[[  39.20   43.24  -78.06 -227.15  -98.27   40.67  184.26 -127.43 -103.35
   -42.05  -85.24  182.30   44.63]
 [  25.13   30.54  -90.41 -269.25 -139.69   25.21  198.29 -187.73 -118.73
   -69.31 -121.18  197.58   47.07]
 [ -48.02  -46.34  -86.83 -126.88  -87.37  -51.16  -34.57 -123.58  -92.23
   -63.46  -80.14  -32.11  -57.48]
 [  -9.51   -8.78  -73.42 -111.69  -32.14  -12.26  -37.81  -63.77  -77.68
   -17.15  -28.63  -34.38  -29.66]]
The entry just left of -127.43: 184.26
Read off the entry just right of 39.20.
A: 43.24
The entry just right of -8.78: -73.42
The entry just left of 30.54 is 25.13
Read off the entry just right of the largest entry.
A: -187.73
Read off the entry just right of -92.23.
A: -63.46
The smallest entry: -269.25
Read off the entry just left of -87.37.
A: -126.88
The entry just right of -9.51 is -8.78
The entry just right of -227.15 is -98.27
Read off the entry just right of the smallest entry.
A: -139.69
Read off the entry just right of -121.18.
A: 197.58
The entry just right of 197.58 is 47.07
Read off the entry just left of the largest entry.
A: 25.21

[60.9, 24.7, 17.4, 25.2, 33.2, 47.1, 4.8]
The entry just right of 60.9 is 24.7
The entry just right of 25.2 is 33.2

a =
[[  1.0   2.9  -1.3  -2.8 -14.1   1.4   4.6 -10.1   1.2  -2.8   3.2  -2.2
   -4.4  -0.5]
 [ -2.3 -26.9   0.7 -40.2 -61.2  14.2  27.1 -16.2   2.2  -6.1  18.4  21.1
  -27.9   1.0]
 [ -2.1 -27.1   0.9 -40.5 -61.4  14.4  27.5 -16.1   2.0  -6.0  18.7  21.3
  -27.9   1.2]
 [ -1.3 -14.4  -1.5 -27.8 -47.8  10.6  19.6 -18.7   2.9  -7.1  14.3  12.0
  -20.4  -0.9]
 [  0.8   2.1  -0.5  -0.9  -7.6   0.2   2.4  -5.5   0.6  -1.3   1.6  -2.0
   -2.2   0.0]
 [ -1.1 -13.5  -1.7 -27.0 -47.0  10.8  19.2 -18.8   2.7  -7.1  14.0  11.5
  -20.0  -1.0]
 [  0.4  -0.6  -2.5 -11.3 -28.5   5.2  10.2 -17.2   2.5  -5.9   7.7   1.1
  -10.7  -1.7]]
The second entry in reading order -> 2.9
What is the third largest entry? 21.3
The entry just right of -20.4 is -0.9
What is the smallest entry? -61.4
The third smallest entry: -47.8
The entry just right of -27.0: -47.0
What is the 3rd entry in reading order? -1.3
What is the entry just right of 14.3? 12.0
The first entry in reading order is 1.0
The 2nd smallest entry: -61.2
What is the 4th entry in reading order? -2.8
The entry just right of -27.1: 0.9
The entry just left of -0.6: 0.4
The entry just right of the largest entry is -16.1
What is the entry just right of 7.7? 1.1
The entry just right of 1.4 is 4.6
The largest entry -> 27.5

grid =
 -69.581  -170.358  -138.512  -117.601  -111.205  -161.968    44.357   -17.971   -29.431   -30.332    17.641   214.593  -197.068   -55.407
  81.886    21.618  -114.615  -118.227   -24.723  -167.813   133.186  -135.092    21.987   -90.791    -5.226  -128.659  -207.904   -77.724
 -29.803  -290.452    12.415    35.661    21.635  -226.789   -33.928    59.588    97.639   -83.090    31.611   -70.775   -99.189   -17.907
   7.969  -230.227   117.855  -149.048   -19.752   -65.876  -161.631  -100.279    65.104  -160.823  -106.463    11.305    -9.348  -148.920
  18.284  -121.517    42.188   -35.180    75.613  -213.708  -160.377  -229.018  -150.677  -194.015    -5.660    20.919  -189.942   -87.951
  68.593   -64.391    76.890   -30.815   -33.798   -94.620  -252.489    16.984   129.751   -68.289   143.398  -184.416    -9.721   -18.319
 102.485  -117.384  -105.811   -37.703  -141.262  -121.360  -131.014    -2.218    60.506    85.462   -40.433     1.081  -169.145   -78.254
 -85.615   -62.407     2.133    -0.986  -145.609   167.301  -221.793   -34.585  -267.491    49.846   -46.618  -103.576  -139.913  -143.117
-170.755  -122.975  -107.181   -43.408   -50.837     2.179   -71.713   -94.262   188.530    81.990    20.343   -52.435  -239.797  -182.174
-127.910  -219.324   112.963   115.569  -136.276  -129.367    81.556  -129.677    73.047  -129.048   -39.815   -31.424   -63.731    64.146
  50.649   124.005  -215.933   -62.572    91.706    28.371    85.427  -160.879   119.957    -3.655   -76.391   104.552  -143.340   -36.342
-163.822   -37.623  -151.355   -36.183   -91.677  -260.833     0.386    70.061    24.042   122.762   -84.172    49.573    93.512    10.188
 -60.332   -62.167   -28.414  -124.175   145.787    16.644    68.723  -241.938   -19.977    63.503   -92.764    45.006   -12.700   103.610
  82.694   -82.882    51.294  -174.977  -186.450   -61.114    62.465    13.914    -8.071  -180.082  -148.071   -73.144    63.365  -102.759
 -62.496  -114.742    99.747   -70.801   110.533    -9.518  -149.019     4.830    13.450  -220.318   152.990   -69.835     1.064   -29.593
The 3rd largest entry -> 167.301
The entry just right of -136.276 -> -129.367
Find the entry in the top-right corner.
A: -55.407
The entry just right of -129.677 is 73.047
The smallest entry in the last column is -182.174
The first entry in the row that holds the largest entry -> -69.581
Find the bottom entry of the column that holds the smallest entry.
A: -114.742
Find the entry just left of -107.181.
A: -122.975
The bottom-left entry: -62.496
The entry just left of -161.631: -65.876
The entry just left of -87.951 -> -189.942
Find the largest entry in the first row.
A: 214.593
Find the second entry on the diagonal from the top-right corner.
A: -207.904
The 5th-last entry, reading row by row: -220.318
Find the first entry of the smallest entry's row.
A: -29.803
The entry directly below 103.610 is -102.759
The smallest entry in the first row -> -197.068
Find the largest entry in the last column.
A: 103.610
The entry directly below 21.987: 97.639
Find the entry in the bottom-right corner.
A: -29.593
The top entry of the column that holds the smallest entry is -170.358
The entry directly above -50.837 -> -145.609
The smallest entry -> -290.452
The 3rd-last entry, reading row by row is -69.835
The entry directly above 59.588 is -135.092
The third entry, reading row by row is -138.512
The 2nd smallest entry -> -267.491
Find the entry just left of -105.811.
A: -117.384
The entry just right of -117.384 is -105.811
The last entry of the smallest entry's row is -17.907
